One vector is turned by the same rotation once a tick. Each row is the vector after some number of ticks, and that number follows the row.
The counts run from 0 to 243.
[ 17  -5   5 -12 -18   7  -4 -65   4   6  -3 -15 -43   8  17   0 -31  28
 -21  -8 -30  23   4  14   2 -40 -20 -33 -14   6 -42 -11  41 -27 -18  10
 -43  24 -12  -9  35 -37  -5  12 -43  -1  13   9   7  43 -12  -7 -17   6
  16 -11  16 -43   6  21   7  32   1   5  10 -28 -31  24  -8]
196
[ -5 -39  12  -4 -16  12   8  -3 -26  -3 -18 -34 -39  38   3  39  -7   0
 -28 -24 -49   2  -9  -7  -3   7  -2   2 -17  36 -39  35   2 -17   3   4
 -30  22  16  -7  -2   9   3  29   2   7  44  30  16  -5  16  28  36  37
   8 -40  14 -10  10  23  -1  29  -8 -39  -5 -24 -44   4 -22]
33
[ 25 -31 -14   6   0  11  27  13  11   7 -15 -12   2   8 -17  31  29  -4
 -26 -23 -17 -21  11  22  18 -33  -2  17 -24 -43  39  27   2 -30 -21  18
 -19  27   8   5  28  19   9   4  -6 -35 -16   2 -31  50  16 -17 -17  -8
  16   9  15  -7 -81  24 -12 -16   3 -18   3  20  33   4 -63]
132
[ 22  31 -21   7  17   6 -18 -12  18  56  13 -23   4  11 -29 -12  22   2
  27  42   1 -12  20 -25 -27  -9  24  37   7  14  -4 -11  23 -15  -6 -35
  13 -48   1   9  37 -35 -21  20  21  56  -8  -9  31  -8   1 -17   3 -20
 -26  18  -8 -21 -31  55 -22 -33   2  18  13   9  12 -37 -23]
150
[-25 -43  40 -31  24  -1  47  27  26  12 -23  19  22 -30  -2 -16  -5 -15
  12  14 -39  -3  -6  18 -12  -3 -13  -2 -17  -8  17   2  18  -8 -18   5
  42  -5 -10 -13   8  28  47  -8 -17   1 -65 -36 -17   8  13  -5  11  22
   3  -1  21  -7  44   5 -30 -21   9  13  35  16 -31  56   8]
94
[-34 -38  23 -17  -6  -4  29 -12 -31 -34 -10 -31   3 -17   9  12 -27   0
 -14 -18 -12  -6   4  24  20  24   0  11 -34 -18 -15  17 -10   1 -23  10
  11  14 -47 -22   8  35   6  -9 -20 -27  19   8 -24  26  25  56  -4  50
  21 -42  -8   8  57   1   8  11   3  -1  18 -18 -51  23   0]
179
[ 17 -35   7   8  21   0  31  19 -15  -9   9 -25  28   9  -9   3  26 -22
   7   3  15  -1 -19 -36  12  45  46  56   5 -15  -3   6 -59  24 -23  -9
   0 -21  -1  -9  17  49  -5  -2  35 -14  -4  35 -12 -22 -19  -6  26  33
 -15 -15 -21  28  20  32  13 -13  14   0  -1  -1 -14 -17  25]
168
[ 11  17  -7   5  -8  24 -39 -64  12  27   8 -10 -62   8  29 -25 -31  23
   2  -7 -31  32  21  21  -4 -40 -23 -20 -12  30 -27  -5  58 -35  17  -8
  -9  24   4  -6   8 -49 -12  23 -25  -1  23  -6  -4  -6  -3  -2  -7 -14
  12 -14   1 -39  13  10   1  35 -27   7  13 -19 -26  26  -1]
197
[  2   9  -1   1  18  23   1 -12  26 -12  -3 -14 -29   7  31 -29  -8  18
   7 -12 -34  37 -14  -6   6 -11  -7   4 -32  -6 -11 -16  22  -1 -70 -21
 -11  38 -32   8  17 -36  32  -8 -62 -32 -14   6  17  21 -16 -48 -17  18
  13 -16  -9 -17  31  57 -31  14  -5  18   8 -15 -20  19   0]
194
[-16   9 -24 -14  36  11  10  18  26  40  28 -36   5  16 -22 -10  10 -22
   1  51  -1 -10  11 -24 -32   5  52  35   3 -11 -15 -20  -4  21 -40 -11
   9 -28   4   1  28  12   5 -15 -18   4 -25   5  16  14  -6 -34  -8   5
 -22  26 -10   8  -7  69 -32 -45  22  35  17   6  -5  -5  -3]
152
[ 57  -6 -14  44 -14  -7   3  -3 -11  -8 -41 -13  -2  23 -14   6   3  -4
   0 -35 -16 -18 -13  -3  19 -32 -28  23 -12  -3  55  19  -1 -18  20   8
 -27  21  -4   8  15   0 -16  36  28  -2  33  -2  -6  -6  -9   8 -10 -26
  12  11  20   1 -70  -2  23   1  -6 -30 -10   8  39 -21 -58]
128
[-17  38 -21   6   1  32 -65 -38  -5  -7  44  21   0 -36  12 -50   0  11
  17  20  47  16  16  17   0  -3  15   3  36 -14   6 -43  24 -20   2   3
  20  12   1  -6 -20 -51 -41  -4  -5   3  -1 -14  -7 -13 -22 -13 -20 -18
   1  11 -57 -29   9 -28  -2  13 -22   6   2   0  -4 -30  29]
61
[ 51  -6  25 -39 -48  -4  19 -24 -39 -11 -15  -1  14  18  -3   7  -3  30
 -27 -17  18  15  -9   4  59  20  13  17 -22 -27  -1 -26  -4 -10 -21 -15
 -24   2 -33   2  28  13 -24  23 -15 -26  24 -10 -22  28 -19  40 -11  26
  -1 -45   4   0  49 -29 -17  61  29  -8  12 -26   3   3 -19]
185
[ 22   0  -1  19  -9   2  -1  -7 -27  -1   7 -21  18  -3  -7 -19  28  -1
  35  20  23  -2 -25 -25   4  38  28  47  21  22   2  13 -11   6  26 -38
  14 -25  -8   3  -2  25 -30  20  84  24  37  20  -3 -62   6  15  28   9
 -19  -3 -17  10  18  -1  36  -9 -13  -5 -10 -11 -17 -31  37]
166
[-44 -29  -2 -14  16   2  28  12   2 -25 -12 -17   7 -23  26   4 -14  11
  11 -11 -21   7   4  17   3  29  -5   4 -33   2  -6  26 -10   1 -41   0
  32  14 -45   4 -25  34  11  -8 -14 -19  11  16  -6 -10  37  25  10  47
  38 -30 -25  -1  73  26  10  -5  -1 -10  27 -24 -45  20 -10]
178
[-17   6  -8  -7  21  34 -20 -44  27 -19  16   6 -27 -22  32 -51  -2   7
 -21   3   8  55  23  19   0 -27  14 -21  -6  -9   9 -21  27  -7 -26 -18
  -6  33  -8 -10 -11 -18 -13 -30 -52 -27  -5  15  -8  -3   6 -17 -16   1
   5   3 -19 -33  25  27 -19  31 -11  23   6 -29 -23  28  34]
199
[ 15  24  -4  13  -1  36 -53 -56  -5 -20  29  30 -23  -2  29 -45   4   2
 -10  -5  34  48  23   1  14  -3  30 -22  21   6  11 -33  18  -4  25 -32
 -29  16  19  -2 -29 -32 -40 -18   3  -3  21   9 -13 -34 -20 -22  -1 -24
  -5   5 -29 -24  -3 -11 -11  49  -9   8  -5 -24  23 -16  19]
203
[-54 -19  16 -48   8  11  30  60   2  26   1  -6  14 -11 -16 -11  20 -26
   5  10 -34  -9   6   9 -28 -14  -4 -20  15 -19  -8 -19  29 -13 -30  -2
  56  -8   0   0 -14  -6  18  -7 -12   4 -63 -32   3  15  -7 -19  30  26
 -15  23  -9 -16  43  12 -36 -16   0   5  17 -13 -28  24  20]
236
[-30   9 -15  33   2   4 -36  29  29 -25   0  -8 -20 -11  31  -1   5 -23
 -17  -6  11  47  10  19  -5 -20 -18 -42  -1  14  23   2  -6  21  40  -3
 -20  49  -5  13 -47  27 -10 -18  15 -14  28  14   4 -57  42  23  13 -13
  38  28  -9  37 -24   1   9  30 -22 -29 -13 -26  19   1   6]
119
[-74 -34   4  -5  43  34 -24  12 -15 -21  26  23  17 -42  -6 -14  15 -17
 -13 -12  29 -11  23  29 -19  24  24  -3  13  -9  12   7 -13  -2 -11  33
  45  24  38 -20 -58  -4  -7 -32   9  -6 -18  -9 -27  14   5 -10  17  -1
   5   8 -39  -7  -2 -46 -20 -28 -28 -38   1  23  -3 -18  14]
220
[ 27 -17   6  29  28   8  12 -23  -7 -11   9  17 -15   9  18  12 -19  10
  -4 -19  -7 -12 -19 -11  12   1   6  30   8 -26 -10  14 -39   4 -11  41
 -30  27  40 -28  21 -47  21  -5  -6 -30 -15  34  -5  36 -56 -72 -22 -11
  -1   1   0 -30 -38  -4  23   2 -14  12  -9  23  -7 -27  12]
211
[-50 -36  12  13  24  28  -1   4   9 -12  21  -6  -2 -35 -15  -2  23 -20
  10  13 -27  -2   9  22 -24  -1  -5 -22  18  10   6  15  34  -1  20  10
  74   8  37 -14 -63  -7   4 -26   7  25 -13   4 -22 -29  -5  -3  17 -11
 -17   8 -24 -25   2 -41   8 -23 -34 -15 -25 -12 -26   3  47]
77
[ 28 -32  40 -19 -22 -20  27  33 -40 -14 -18  32  37  21 -21  43  24   3
 -26  -7 -10 -31 -14 -33  30  45   9 -12   7   6  11   6 -14  14  14   8
  -4 -32  45  -7  12   7  25  -7  17  16  -5 -12 -30  17 -25  -9  15  -3
 -34 -17  39   2   3 -52  13   1  28  -8  -6  18  21 -12  17]
85
[ 34  -9   2 -19 -13  25  14   0 -13 -17 -25  26  14  17   8 -33  13  13
  -9 -40   1   7 -18 -17  41   5  32  31 -25 -44  15  -9 -22 -32 -54 -14
 -24  19  -7  18  43 -18  -8  -8 -28 -56  -4   8  -4  25 -22 -47   6  17
   0   4 -14 -21  25  23 -24  34  26  21  26   6  13  -2 -29]
47
[ 40  28  23 -26 -30  23 -10   2 -20  -5  -4  24 -20   8   9 -24  23  36
  22 -17   2  18 -32 -20  28  47  11  16 -27  -7  10 -28  15   2 -58 -47
   8   6 -43  30 -24 -20 -10  17  -2  -9  14   3  12   4  -5 -13   0  19
  -3 -26 -35  11  48  18 -38  45  21  12   0 -34  19  -9 -31]
188
[-15 -13  -3   1  17  17   3  40 -17  15  -2 -16  -2   6   9  21  17  12
  28 -16 -23   4 -48 -21  -8  52  31  44 -14  28  -6  39 -14  -1 -16 -11
  35 -15  -8   8 -18  19   8  18  50   2  24  26   8 -38  23 -14  29  44
  16 -22 -13  19  30  52  21 -26 -25 -13  -7  -5 -28 -17 -16]
172
[-10  14  -3  27  20   8 -10  -4  -6  23  15   6 -34   4   8  27  -1   6
  12 -10 -33 -17 -32 -12 -33  -2  -2  -8  15  14 -12  21  34  -7  18  26
  37 -10  44 -19 -37 -44  11   3  25  35 -16   2  12   0 -33 -65   2 -28
   9  21 -26 -28 -29 -13  15 -30 -53  -8 -27   5  -8 -42   1]
71
[-29 -33   5  -1 -13  21  -6  -2 -16   2  -6 -20 -49  26  14  15  10  -6
 -16 -34 -59   4 -18 -11  -8  10  -5 -18 -34  52 -23  26  22 -15   6 -12
 -17  32   4  16 -32  -2  -1  26   7  10  52  29  20 -36  41  18  41  29
  16 -40   2 -13  27  25  -3  27 -16 -46  -4 -34 -34  -6 -25]
34
[-14  12   8 -10  29   1 -33 -22  19  68  21 -27 -24 -26   9  13 -29  14
  17  46   1  28  10  -2 -40   3  39  21  -9  43 -33  32  21 -12  10 -17
  14 -69   5 -10   7  22 -18   4  44  35  14 -12  24 -15  44  15  14  26
   2 -32 -14   6  13  40  -2 -38  -6   8  36  13 -19  -8  -1]
13
[ 33  42  14   7 -16  11 -33 -22 -31  31  33   6 -25   3   2  14   6  25
  -3   5  43  -3  -6 -14  -7  13  13  10  34 -11  -6 -35   6 -12  34   9
  -8 -17  43  -7  -1 -56 -39  14  32  21   5  -5  -1  15 -51 -41 -12 -39
  -3  18 -27 -17 -42 -45   7  36 -12  -1 -16  -4  10 -51  16]
65
[ 63  50   0   9 -38 -47  -8   2  25  35 -17  28   4  34  15   7 -43   1
  26  -4   2  20 -39 -13 -11 -21 -35 -10  13   5 -17 -26 -13  20  42  -9
 -23 -18 -15   0  30 -12  23  44  13  13  -7 -30  47 -27 -21   0 -13  -9
   8  -8  15  31  -1 -14  -9  34  12   6  -1 -14   2   4  -4]
107
[-23  -3  -8  50  43  34  -8 -14   5  -1   4  20 -21 -38  15 -19   5   0
  24 -18 -10  -8   0   6 -23   0  -9  13   9  11  -3  27 -11 -20 -10  27
  16  38  40 -11 -39 -41   2 -13  18  -7 -19  10  -5 -27  -9 -56  10 -17
   6  14 -33 -30 -23  -5   7 -33 -47 -15  -7  16 -19 -15  11]
214
[  8  53 -17  17  -8   7 -26 -27  -5  10   2   2  40 -13 -24 -41  22   1
  21  25  17 -23  23 -19  -3 -10  -1  17  12  -3  18 -29  27   4  -1 -44
  39  -4 -28  12   4 -22 -19  -3   5  41  10 -23   9 -15  15  12 -34 -20
 -21  17   5 -34 -11   1  -7 -31  11  31  13  15  44 -28 -43]
145
[ 42  10  -6  -6  -2 -17   7 -20   0  23  -3 -20  31   5 -40  -6  14  -2
  -6  37  14 -30  23 -25  -1  -8  24  34  20 -25   9 -31  -3   0 -13  -5
 -10 -37 -10  -8  64  -7 -20  12  -4  21  -9  -7  -3  47 -19  -3 -36  -7
 -48  32   1 -18 -29  27  -6 -41  38  36  16  18  16 -36 -10]
148
[ -4 -55  17 -18  10  16  34  34  -5  -5   5 -40 -31  11  -3  10  24 -17
 -11 -24 -23  12 -38 -11  -1  26  15  28 -29   1 -13  12 -12  13 -55  -7
 -26  34 -12   3 -18  17  29   7 -13 -35  10  44  12  -4  -1 -19  30  37
   4 -36  -7   1  25  53 -20  15  -3 -24 -12 -31 -43   5   3]
31
[-32 -23  15  10  25  11  25  -2  -5 -11  18 -35  -5  -1  -7  39 -11 -11
 -24  14 -32 -19  14  24 -18   7 -13 -11  18 -21  -9  16   5  12  -5  64
  17   9  37 -47 -19  -6  20 -12 -27  11 -24  36 -32  43 -28 -28  -7   0
   6   3  -7 -22 -34 -19  24 -24 -33  -9  -8  -6 -40  -3  45]
74
[ 46  12 -18  -2   2 -12  -1 -25 -14  49   4 -33  11  14 -33  -2   2   7
  -4  34   7 -24  18 -24 -16 -21  14  30  23   5  -7 -21  26 -16   7 -12
 -10 -43  11   0  64 -21 -28  31  16  40  -9 -16   7  30 -18   8 -14 -13
 -46  22   2 -23 -30  15  -4 -20  24  17   5  15  20 -27 -23]
149
[-42   5  20 -28   5  -4  -6  16  38  16 -12  44  13 -36  16 -27 -23   0
   1  19  -6  18  15  35 -12  -3 -13 -32  -6  29  10 -13  25 -11  23 -34
  31 -31  -2  12 -13  18  -8 -16 -13   9 -26 -53   8 -25  43  31  41  15
  -8  -4  13  26  56 -12 -44  11  18  -5  33  -3  -3  50  15]
98
[  4  -9  12 -19 -20  21   3  -2 -18 -31   2   3  20 -26  10 -36  19  13
   9 -22  11  25  -1  15  41  39  13  14 -28  -1  13 -25  13  -7 -44 -29
  23  26 -65  14 -30  23 -17  -5  -7 -13  15   0 -20 -14  13  39   3  42
   3 -38 -31   8  81   1 -10  33   9   2   8 -31   2  18 -11]
183
[  9  41  14 -21 -51 -21 -33  23  30   4  17  53  22  -7  20 -18 -25 -13
  25  10  27  25 -24 -16   3  10 -13 -28   8  26  -4 -43   4  22  38 -39
   4 -24 -11  25 -10 -12   5   6  12  17   1 -42  36 -63  19  24   4   2
   6   3   6  33  41 -20 -38  24  10  -1  14 -12  22   6  11]
103
[-15  -7  34 -57 -14 -28  15  23  19  12   4  28  21 -17   5   0 -31 -24
 -24  33  27  12  22  16   6   0   8 -22  -2 -23  -2 -46 -14  15  15  -1
 -10 -19  -7  -9  18  29  11 -19 -32 -18 -34 -35   4  11   5  40   6   6
 -10 -15  19  47  45 -28 -42  30  36   2  20   1   3  35  41]
100
[-36 -57   2 -14 -20   1  21 -25 -38 -62  -8 -20 -17  21   5   7  -1 -15
 -50 -25 -26   0   0   5  10   5 -10 -12 -24   4 -14   3  -8  13  -9  11
 -34  63 -18  -2   6  19  18 -16 -53 -18  49  42 -14  15  12  35  13  28
  13 -33  21   6  38   4  12  30   5  -4   6 -21 -32  13   5]
37
[ 36  28   3 -11 -12   1 -17 -19 -29   0  36   7  -6   6  -1   7  -4  16
 -18   1  53   2  11  -3  14  18  27  20  36 -58 -17 -41 -20   2  19  16
 -18  -5  24 -29   9 -35 -30   1   1  -2 -13  -3 -18  44 -55 -22 -10 -36
  -9  16 -16   4 -39 -52   7  28  18   2 -12  -7   8 -30  15]
64
[ -8 -28  -1  -6 -37   0  -4 -35 -38 -58 -25 -16 -17  19  21   3  -8   2
 -28 -30 -17   1  15   4  21   9  -3  -8 -19  27 -16   8   2 -11  10  11
 -37  48  -5   6  12   3 -11   2 -19  11  53  27 -11  -6   9  46  18  26
   2 -42  21 -23  38 -22  16  38   3 -19   4 -15 -27  15  -5]
38
